Z_718: [170 155 117 129  99 124]
Z_534: [ 92 124 124  98 124  92]
Z_381: [ 92 123 123  97 124 177]
Z_506: [ 92 180 123  97 124 177]
Z_488: [ 59 180 132 110  95 145]
Z_422: [128 143 141 116 107  92]
Z_364: [170 155 117 125 102 139]
diff Z_534: [ 92 124 124  98 123  92] | 5, [124]
diff Z_381: [ 91 123 123  97 124 177] | 1, [92]
howmany Z_534: [125] | 0
diff Z_364: [170 154 117 125 102 139] | 2, [155]
diff Z_488: [ 59 180 132 109  95 145] | 4, [110]

Z_746: [184 181 174 188]
Z_202: [183 184 176 193]
Z_687: [178 183 173 191]
Z_288: [66 69 77 61]
Z_112: [ 63 186 176 194]
Z_100: [182 181 173 188]
Z_601: [186 184 175 191]
Z_307: [186 186 178 195]
Z_157: [185 184 175 191]
Z_192: [184 182 174 189]
Z_104: [67 67 68 59]
Z_655: [176 176 176  64]
howmany Z_104: [67] | 2
diff Z_112: [ 63 186 175 194] | 3, [176]
howmany Z_746: [174] | 1
howmany Z_655: [64] | 1
howmany Z_655: [175] | 0
diff Z_104: [68 67 68 59] | 1, [67]
diff Z_601: [186 184 175 192] | 4, [191]

Z_333: [179 127  78 193 127 127]
Z_59: [ 75 131 183 183 183  75]
Z_541: [146 128 111 150 129 128]
Z_325: [ 76 129 146 104 130 129]
howmany Z_59: [75] | 2
diff Z_541: [146 128 111 150 130 128] | 5, [129]
diff Z_333: [180 127  78 193 127 127] | 1, [179]

Z_529: [147 101 124  61 135 152 100 123  79 102 166 113 112 116 114 160 148 127
 100 149  95  76 107  84  90 115 160  84 167 142 145 129  93  53 156 117
  71  99 197 103 126 149 187 105 112  86 135 169 127  54 101  67 160 117
 185  83  94  55 118 168]
Z_225: [149 100 125  58 135 152  99 123  77 101 168 111 110 116 114 160 149 127
  99 149  94  75 105  83  89 115 162  81 167 143 145 128  91  50 158 117
  70  98 200 102 125 151 188 104 110  83 136 170 127  50 100  66 162 118
 189  82  94  52 118 170]
Z_365: [150 100 126  52 138 152  98 123  73 100 171 110 107 118 114 160 149 125
  99 149  93  73 103  80  87 115 165  76 166 144 146 126  88  47 160 116
  70  97 206 100 124 156 192 103 106  78 137 172 126  45 100  64 165 120
 194  80  94  48 119 172]
Z_838: [146 101 124  64 134 151 101 124  82 102 164 113 114 116 114 159 148 127
 101 148  96  78 108  86  92 115 158  86 166 142 144 130  95  56 155 117
  72 100 194 105 127 147 185 106 113  88 134 168 128  58 102  69 158 117
 183  85  94  58 118 166]
Z_48: [147 101 124  61 135 152 100 123  79 102 166 113 112 116 114 160 148 127
 100 149  95  76 107  84  90 115 160  84 167 142 145 129  93  53 156 117
  71  99 197 103 126 149 187 105 112  80 136 172 127  47 100  64 164 119
 192  80  94  49 119 171]
diff Z_225: [149 100 125  58 135 152  99 123  77 101 168 111 110 116 114 160 149 127
  99 149  94  75 105  83  89 115 162  81 167 143 145 128  91  50 158 117
  70  98 200 103 125 151 188 104 110  83 136 170 127  50 100  66 162 118
 189  82  94  52 118 170] | 40, [102]
diff Z_838: [146 101 124  64 134 151 101 124  82 102 164 113 114 116 114 159 148 127
 102 148  96  78 108  86  92 115 158  86 166 142 144 130  95  56 155 117
  72 100 194 105 127 147 185 106 113  88 134 168 128  58 102  69 158 117
 183  85  94  58 118 166] | 19, [101]

Z_807: [118 114 166 106 145 188]
Z_430: [137 210 173  87 100 126]
Z_703: [118 114 166 117 145 188]
Z_302: [124 104 107 103 107 124]
Z_327: [137 210 173 117  91 152]
diff Z_807: [119 114 166 106 145 188] | 1, [118]
diff Z_807: [118 114 166 105 145 188] | 4, [106]
diff Z_302: [124 104 107 102 107 124] | 4, [103]
diff Z_302: [124 104 107 103 107 123] | 6, [124]
diff Z_327: [137 210 173 117  92 152] | 5, [91]
howmany Z_302: [107] | 2

Z_473: [146  95  93  47 145 140 129  91 175 110 164  77 141 117  93 126  97 171
  45  93 154]
Z_409: [132 150 187 106  88 143 155 136  91 146 130 173 154 132 157 163 139 126
 158  69  93]
Z_635: [149 133 156 114  93 195  72 133 166 121 172 100 130 138 164  93  84 141
  92 112  96]
Z_109: [175 137 100  49 104  89 164 155 121 116 145 152 111 144 104 114 156 104
  57 135 184]
Z_191: [129  94 106  61 103 122 187 112 103 153  97 173 196 113 118 164  92 160
 123  71 138]
Z_740: [113 127 171 111 125 195 102  85 149 131 165  92 161 117 152 159  94 179
 137  95  63]
Z_301: [137 183 192  93 137 134 131 116 123 107 194 106  93 139 131 170 199 121
 122 134  95]
Z_428: [106 106 132  83 150 181 120  60 158 127 160  76 171 105 122 174  89 201
 120 107  81]
Z_988: [135 165 193 119 116 183  86 117 150 114 191  92 112 137 158 136 139 138
 121 119  73]
howmany Z_473: [93] | 3
diff Z_473: [146  95  93  47 145 140 129  91 175 110 164  77 141 117  93 127  97 171
  45  93 154] | 16, [126]

Z_362: [127 149 153 175 116 106 136  81 133  99 110 117 141  95 106 121 135 135
 116 159 159 143 157 117 134 144 117 144 160  98 143 169 167 128 115 140
 106 180 129 168 134 118]
Z_642: [143 149 153 175 116  99 136  81 133  99 110 117 141  95 106 121 135 135
 116 159 159 143 157 117 134 173 151  95  96 115  85 101 128 135 101  99
 190  76 104 115 157 129]
Z_730: [162 151 170 104 133 110  87 112 106 140 107 141 114  93 107 150 100 139
 148 144 103 116  83 120  54 116  96 138  82 114 133 107  88 173 114  91
 133 147 139 102 109 188]
howmany Z_642: [144] | 0
diff Z_730: [162 151 170 103 133 110  87 112 106 140 107 141 114  93 107 150 100 139
 148 144 103 116  83 120  54 116  96 138  82 114 133 107  88 173 114  91
 133 147 139 102 109 188] | 4, [104]
diff Z_362: [127 149 153 175 116 106 136  81 133  99 110 117 141  95 106 121 135 135
 116 158 159 143 157 117 134 144 117 144 160  98 143 169 167 128 115 140
 106 180 129 168 134 118] | 20, [159]
diff Z_642: [143 149 153 175 116  99 136  81 133  99 110 117 141  95 106 121 135 135
 116 159 159 143 157 117 134 173 151  95  96 115  85 101 128 135 101  99
 190  76 103 115 157 129] | 39, [104]

Z_914: [127 127  70 161 101 150  78 154 111  82 137 183 112 137 106 112 101 104
 103 104 126  80 120 118  75 160  88 117  90 142 119 144]
Z_952: [151 128 195 136 140  79 148 147 165 150 127  99 122 107 111 117 153 113
 106 162 176 153 160 165 159 163 149 100 124 174 101  84]
Z_747: [166  96 106  80 156 127 141 132 147 107 110 156 111 156 113  96 181 123
 159 114 144 123  96  89  85 125 129 109 103 147  71 120]
Z_390: [127 127  70 161 101 150 117 154 111 120 137 183 112 137 104 112 101 104
 103 104 126  80 120 104  75 160  88 117 166 142 119 144]
Z_714: [131 116 116  44 129 182 152  89 127 148 133 108 133  76 119  85 174 131
 135 130 114 125  86 132  83 130 100 117 108 115  83 112]
diff Z_747: [166  96 106  80 156 127 141 132 147 107 110 156 111 156 113  96 181 123
 160 114 144 123  96  89  85 125 129 109 103 147  71 120] | 19, [159]
howmany Z_747: [156] | 3
diff Z_390: [127 127  70 161 101 150 117 154 111 120 137 183 113 137 104 112 101 104
 103 104 126  80 120 104  75 160  88 117 166 142 119 144] | 13, [112]
howmany Z_390: [120] | 2
diff Z_952: [151 128 195 136 140  79 148 146 165 150 127  99 122 107 111 117 153 113
 106 162 176 153 160 165 159 163 149 100 124 174 101  84] | 8, [147]
diff Z_390: [127 127  70 161 101 150 117 154 111 120 137 183 112 137 104 112 101 104
 103 104 126  80 120 104  75 160  88 117 166 142 120 144] | 31, [119]
diff Z_714: [131 116 116  44 129 182 152  89 127 148 133 108 133  76 119  85 173 131
 135 130 114 125  86 132  83 130 100 117 108 115  83 112] | 17, [174]

Z_217: [ 76 197  72 109 113 138 155 105]
Z_425: [143 184  92 183 137  99 194 129]
Z_593: [ 49 162 127 135 180 157 126 129]
Z_504: [ 49 162  89 135 180 157 126 129]
Z_974: [ 68 191 135  93 151 171 155 145]
Z_427: [208 129 164 161 117 183 108 132]
Z_851: [ 78  69 152  63 134 133  88 135]
Z_833: [ 71 109 177  97 170  87  95 159]
diff Z_593: [ 49 162 127 135 180 157 126 130] | 8, [129]
howmany Z_427: [183] | 1

Z_90: [ 62  79 101 153 140  88  83 140 136  72 120]
Z_273: [195  70 213 121  97 100 109 122 108 105 155]
Z_647: [201 189 170  69  97 155 104 121 124 155 155]
Z_963: [166 113 159 160 115 101 134 131 114 150 128]
Z_797: [112 173 140  66 137 151 113 131 148 109 126]
Z_158: [213 106 167 160 111  70  80 146 121 162 123]
Z_72: [ 70  87 146 161 173 161 139  70 131 131 104]
Z_139: [104 147 147 111  98 168 184 128 129  80 118]
Z_827: [ 55 148  77 149 151 153 167  98  95 159 188]
diff Z_139: [104 147 147 111  99 168 184 128 129  80 118] | 5, [98]
diff Z_158: [213 106 167 160 110  70  80 146 121 162 123] | 5, [111]
howmany Z_72: [71] | 0
diff Z_963: [167 113 159 160 115 101 134 131 114 150 128] | 1, [166]
howmany Z_647: [121] | 1

Z_583: [ 68 124 198 113]
Z_676: [179 129 126  70]
Z_265: [177 112  88 193]
Z_704: [127 128 127 128]
Z_415: [ 73 144 115  72]
howmany Z_415: [72] | 1
diff Z_583: [ 68 125 198 113] | 2, [124]
howmany Z_676: [126] | 1
diff Z_704: [127 128 126 128] | 3, [127]
diff Z_415: [ 72 144 115  72] | 1, [73]
howmany Z_704: [128] | 2

Z_96: [116  98  75 131 142 146  88 107 125 100  94]
Z_408: [146 140 134 116 119 135 130 171 160 174  92]
Z_168: [102 109  97 146 163 125 106 111  94  95  92]
Z_349: [186 186  84 186  94 155 130 130 186 130 112]
Z_685: [ 89 190 172 127 153 184 178  85  94 184 187]
Z_589: [100  95 115 137 187 129 145 107 113 153  83]
Z_737: [145 144 180 126  87 156 156 139 149  90 156]
Z_786: [147  90 101 179  92 134 127  89 185  92 118]
Z_453: [134 145 133 126 155 116 113 173 110 160 105]
Z_549: [150 108 127 128  87 152 152 155  87 115 137]
Z_68: [128 108 106 152 150 138 119 139 128 128 106]
howmany Z_549: [127] | 1
howmany Z_68: [128] | 3
howmany Z_349: [186] | 4

Z_108: [136 114 136 132 134 159 114 137 133 130 163 114 114 113 151 110 112 116
 133 153 123 178 130 132 117 131 151 121 130 137 114 120]
Z_314: [152 142 139  78 132  55  88 113 144 131  84 131 138 113 147 112 117 118
 115 106 155 109  98  98 158 106 121 107 112 128 104 115]
Z_811: [139 148 126  92 135  43 102 124 138 131  80 127 135 120 135  97 124 128
 111 109 156 129 111  97 166 110 103 103 101 126 103 116]
Z_558: [139 148 126  92 135  43 102 124 138 131  80 127 135 120 135  97 124 128
 155 109 156 129 111  97 166 129 154 132 119 136 110 123]
Z_106: [154 115 136 154 134 164 137 142 120 128 164 154 103 111 154 112 154 116
 111 154 130 175 154 142 114 130 154 137 120 137 111 122]
Z_888: [130 117 141 112 129 159 121 137 115 125 158 138 116 120 154 109 155 113
 133 157 127 156 126 131 111 136 157 136 127 141 107 121]
Z_205: [101 143 102 133 143 137 130 158 118 116 118 113 145 120 129 104 123 108
 100 115 112 127 126 122 116 124 148 113 143  97 134 131]
diff Z_888: [130 117 141 112 129 159 121 137 115 125 158 138 116 120 155 109 155 113
 133 157 127 156 126 131 111 136 157 136 127 141 107 121] | 15, [154]
howmany Z_108: [113] | 1
howmany Z_888: [136] | 2
howmany Z_106: [110] | 0
howmany Z_106: [154] | 8

Z_537: [113 107 173 157 125]
Z_694: [106 111 187  93 135]
Z_934: [107 113 197 103 138]
Z_867: [102 121 184 146 134]
Z_854: [107 107 107 111 133]
Z_445: [109  94 165 132  96]
Z_625: [108  97 168 126 128]
Z_573: [108  94 168 178 130]
Z_44: [113 112 165 157 157]
Z_936: [107 113 197 103 123]
Z_284: [ 97 126 126  97  97]
howmany Z_44: [114] | 0
howmany Z_284: [97] | 3
diff Z_284: [ 97 126 126  98  97] | 4, [97]
howmany Z_854: [107] | 3
diff Z_936: [107 113 197 102 123] | 4, [103]
howmany Z_625: [128] | 1
diff Z_694: [106 111 187  94 135] | 4, [93]

Z_675: [195 197 124 110 149]
Z_308: [124 124 125 121 121]
Z_331: [145 121 157 125 131]
Z_733: [195 197 124  99 155]
howmany Z_308: [121] | 2
diff Z_331: [145 121 157 125 132] | 5, [131]
howmany Z_308: [125] | 1
howmany Z_733: [99] | 1

Z_628: [144 156 121  62  68 138  88 132 121 135]
Z_479: [122 159 122 159  73 122 122 122 159 159]
Z_820: [160  96 164 102 146 135  63 119 146 147]
diff Z_820: [160  96 164 102 146 135  62 119 146 147] | 7, [63]
diff Z_479: [122 159 122 159  74 122 122 122 159 159] | 5, [73]
diff Z_628: [144 156 121  62  69 138  88 132 121 135] | 5, [68]
howmany Z_820: [63] | 1
howmany Z_479: [159] | 4
diff Z_479: [122 159 122 159  73 122 121 122 159 159] | 7, [122]
howmany Z_479: [122] | 5

Z_374: [107 171 127  88]
Z_624: [ 46 136  98 148]
Z_960: [143 117  66 124]
Z_652: [109  67 128 123]
Z_995: [123 141 146 183]
Z_763: [126 118  79 137]
Z_799: [ 60  87 158  92]
Z_578: [109 135 136 114]
diff Z_652: [109  67 127 123] | 3, [128]
diff Z_374: [107 171 127  87] | 4, [88]

Z_216: [129 126 131 131 129 128 137 132 128 132 134 117 132 130 114 132 132 131
 129 130 126 125 130 132 134 123 119 131 127 130 127 126 123]
Z_402: [ 57 129 122 131 129 108 137 132 134 132 140 117 132 130  99 127 110 162
 126 130 126 125 130 132 134 123 122 131 127 130 127 126 123]
Z_880: [129 126 129 131 129 127 137 132 128 132 134 117 132 130 116 135 132 131
 129 130 126 125 130 134 134 123 116 131 127 130 127 126 123]
Z_256: [129 126 129 131 129 127 137 132 130 132 134 117 132 130 127 127 137 131
 129 130 126 125 130 132 134 123 122 131 125 130 127 126 123]
Z_283: [129 126 129 130 129 127 125 130 128 132 126 138 123 130 135 127 122 131
 129 126 126 129 130 132 134 134 122 131 127 130 127 130 123]
Z_638: [129 126 129 131 129 127 137 132 130 132 134 117 132 130 127 127 137 131
 129 130 126 125 130 132 134 123 122 131 127 130 127 126 123]
diff Z_283: [129 126 129 130 129 127 125 130 128 132 126 138 123 130 135 127 122 131
 130 126 126 129 130 132 134 134 122 131 127 130 127 130 123] | 19, [129]
howmany Z_283: [130] | 6
diff Z_880: [129 126 129 131 129 127 137 132 128 132 134 117 132 130 116 135 132 131
 129 130 126 125 130 134 134 123 116 131 127 129 127 126 123] | 30, [130]
diff Z_880: [129 126 129 131 129 127 137 132 128 132 134 117 132 130 116 135 132 131
 129 130 126 125 130 134 134 123 116 131 126 130 127 126 123] | 29, [127]

Z_32: [ 99 100 125 146 138]
Z_182: [180 181 180 180 180]
Z_882: [101 115 179  72 172]
Z_580: [150 100 125 146 138]
Z_58: [156 128 117 180  80]
howmany Z_182: [180] | 4
howmany Z_580: [150] | 1
diff Z_882: [101 115 180  72 172] | 3, [179]
diff Z_58: [156 128 118 180  80] | 3, [117]
howmany Z_182: [181] | 1

Z_883: [108 160 135 109 139 122 135 130 108 120 151 117 132 105 140 128 138 116
 100 135 120  89  89 126 107 135  99 119 108 117]
Z_784: [153  93 114 148 114 133 127 116 143 147 162  93 137 147 113 115 122 141
 150 115  93 127 127 118 149 112 149 173 133 148]
Z_777: [121  96 127 130 131 136 137 133 129 144 145 116 123 132 114 140 128 120
 156 140  94 163 166 119 133 133 153 147 122 119]
Z_10: [ 98 130 154  95 162 110  98 152 104 123 129 133 128  98 114 133 162 100
 121 159 123 127 131 149 123 149 122 109 106 109]
Z_220: [144 138 115 153 128 139 107  97 120 118  66 165 123 151 136 128 108 138
 119 105 168 125 141 128 149 109 120 104 159 147]
Z_837: [137 174 110 139 115 126 107 110 138 120 105 138 129 135 153 111 109 149
  88 110 150  81  85 122 142 111  82 106 127 132]
Z_505: [115  96 130 127 136 123 139 142 121 141  88 151 117 110 121 141 134 109
 161 143 152 162 160 136 119 141 162 126 145 111]
Z_201: [126 181 121 132 120 127 120 125 128 134 174  94 124 130 174 133 118 141
 111 120 109 103 107 121 139 121 105 167 145 134]
diff Z_201: [126 182 121 132 120 127 120 125 128 134 174  94 124 130 174 133 118 141
 111 120 109 103 107 121 139 121 105 167 145 134] | 2, [181]
diff Z_10: [ 98 130 154  95 162 110  98 152 104 123 129 133 128  98 114 134 162 100
 121 159 123 127 131 149 123 149 122 109 106 109] | 16, [133]
howmany Z_784: [127] | 3
diff Z_505: [115  96 130 127 136 123 139 142 121 141  88 151 117 110 121 141 134 109
 161 143 152 162 160 136 119 141 163 126 145 111] | 27, [162]
howmany Z_10: [97] | 0
howmany Z_220: [119] | 1
howmany Z_10: [98] | 3

